The rows of Y fall into 3 groups, and each row is roughly a mix of its group's hidden directions.
Y:
[[ -7 -28 -18  -4   4   1   1   4 -10   5]
 [-12   3  -4   6  -1  13 -13  20 -18  -9]
 [ -6 -13   8  11   4 -11   4  -5  27   4]
 [ 10  -4  13  10  11  -9   8 -13 -13  18]
 [  1  16   2   6   3  -3  25  -7  10 -16]
 [ 22  18   9   3  -7  -7  -5  -2  16  -6]
 [-19   1  -8   7 -10   8   6  21 -14   0]
 [  4  17  17  20   7  -6   3  -8  10 -11]
 [-19   2  -6  15  22  -8  -3  -9  -4   6]
 [-24 -10   1   6  -8   5  11  14  -7  13]
 [ -2 -13  21   4  17  -4  -1 -11  16  -1]
 [-21   6  -4   7  -5  10  18  15  -9  -8]
 [  9   4  14   7   3 -11  10 -21  16   8]
 [ 11   8   1  -5  14   9 -19  -4  -4 -21]
 [  9  -6  16 -20 -13  17   9   5  -3  -1]
 [ 17  10 -13  12   5 -12 -16  -5  11  -8]
 [-10 -11 -10  -1  -7   1 -13  25 -12   0]
 [  7   1  11   0   1   1  29  -2  -9  15]
 [  9 -12  12 -18  -2  21 -12  -1  -4  -6]
 [  0   9  -5 -15  -1  12 -17   1 -22  -7]
 [ -1  12   7 -11   7  10  -6 -18 -22   4]
 [-13  11   3  19  -6  -4  17  14   2 -11]
 [-10 -16   4   6   2 -14  15  15  16  -7]
 [-27   2 -11   9   0  -7  10   6 -11   7]
 [-13 -10 -23  13   4 -17  -6   5   0   4]
 [ 11   2 -10   2  23  10  -8 -18  -6  -9]
 [ -3 -27  -7   5  15 -11  -7  -2   3  10]
 [ -6 -14  -5   3  -6  -4   0  15  27  -6]
 [  9   5 -11 -22   7  16  -3 -13  -8  -6]
 [  5 -18 -19   1   8   1 -22  -1  -2  -6]
 [  5 -17  14  -6  16  -4  -5 -15  15   3]
 [ -2   8   9   9   2  13 -25   1 -17   4]
 [  9 -17  10  13   6 -13  13   1   5  16]
 [ -1  20 -10  14 -10  -5  17  -1  12  -9]
 [ 11 -14  23 -13   3  10 -12  -3   6   2]
 [  4 -27   2  -8   6 -12 -12   4  11   6]
 [ -6   9  -9  -6 -11   6  26 -10  -4  12]
 [ -6 -21 -25   3  -4  -8  -7  10  -4   2]
 [-10  -7   4   7  -2  -5  11  -1  31  -1]
 [ -1  -6 -14   5 -11  -4  -4  21  18 -12]
 [ -9 -23  14  -6   8   5 -19   0   2   6]
 [ 10 -22  12   7   7  -9   9   5  -1  18]
 [ -1  -2  15   6  26  -3   0 -17   4   7]
 [-32   7   5   6   4   3  -9   3  -9   2]
 [  7   4  -7  -2 -13   3  25  19  -4   1]
 [  0  -2 -27   1   7  11  -9  -3 -14 -11]
 [ -5  17  -6  -5  -1  13  25  -8  -4  -9]
 [ 11 -20  -7   9  -3 -12  -7  22   3   2]
 [  8 -16  -7   0  23   6 -14 -14  -2  -3]
 [  1 -15  11 -19   6  11  -8   3 -18   8]
 [-10 -26 -18  -5  -2   0   4   9 -11   5]
 [ 14   6  14   9   6 -14  -1 -16  17   0]
 [ -2  -9   6  18  10 -16  -7 -12  19   4]
 [-14 -15  -2   5 -13 -10  11  15   3  16]
 [ -9  -7   4  -6   0  15 -29   2  -5  -8]
 [  2 -26  15 -10   9   2   0   4  -3  14]
 [ -4 -15   0   8  -8 -10 -19  17  -4  14]
 [  5 -11  10 -17   3  11   6   5 -21  12]
 [  5  12 -18  17  -6 -10 -15   5   1 -13]
 [  4  21  10  11   2 -15  15  -6  11   4]
 [  3   9 -16  -4 -16   6  10  21  -1 -11]
 [ 17   6 -21  -1 -19  -3   6   9   1  -9]
 [  6 -13   3 -12  -7   7  19  20  -6   8]
 [ 11  28   4  -2  -3  11  10  -7  -3 -11]
 [ -7  -7 -11   4  17   7 -25  -7  -6  -6]
 [-12 -20  -1   6  -3 -19   4  10   6  15]
 [ 12  -2 -27   4  11   0  14  -8  -8  -3]
 [-21   5 -11   3 -16   1 -13  15  -8  -5]
 [ -6  11  13   3  17  18  -1  -9  -3 -17]
 [  4  13  -2  22  -1 -14  15 -10  10   1]
 [  3   4  23 -16  -6  20   4  -1  -4  -3]
 [-16   2   0   5 -12   6  17  -1  -9  22]
 [-15   8   7  19  -8  -6  22   6   4   3]
 [  1 -10  15  -2   4   0  26  -3   2  16]
 [ 14  -4   8  -7  14  -9   3 -16  19 -10]
 [-11 -26   7   2   1  -7 -10  12   3  14]
 [-21 -12 -11  -4  -5   3  15  10 -14   7]
 [-14  -6   2  -3   7   1 -25 -10  16  -8]
 [ 12 -17   4  -4  -2  -1  15  17 -12  13]
 [  3   6  22  13  15  -1  -4 -13  10  -8]
 [ -9   8  -7  16 -16  -8   7  21  -5  -1]
 [ -6  21   3   2   7  19  11  -9  -8 -12]]
One row of each group comes first, with its name. Which group is each row after those in?
[ 14   5 -16  11  14  -5 -18 -11   5  -9]	N
[  5  -6   9  -8  11   3 -16  -9 -24   9]	E
[ -2 -21 -11 -17  -7  -4   4   1   2  19]	K

[-24  -6  -5  -2  -7   9 -18  11 -10  -4]	N
[-13   6   7   9   6  -6  -2 -22  21  -3]	E
[  5   7  20   9  11 -15   4  -9  16   9]	N
[  0 -15 -10  -8  -5   4 -19  21   2  -9]	E
[ 13   8   6  17  -6 -23   2  -3  15   0]	K
[  8 -21  13 -11  13  11 -11  -8   1   2]	N
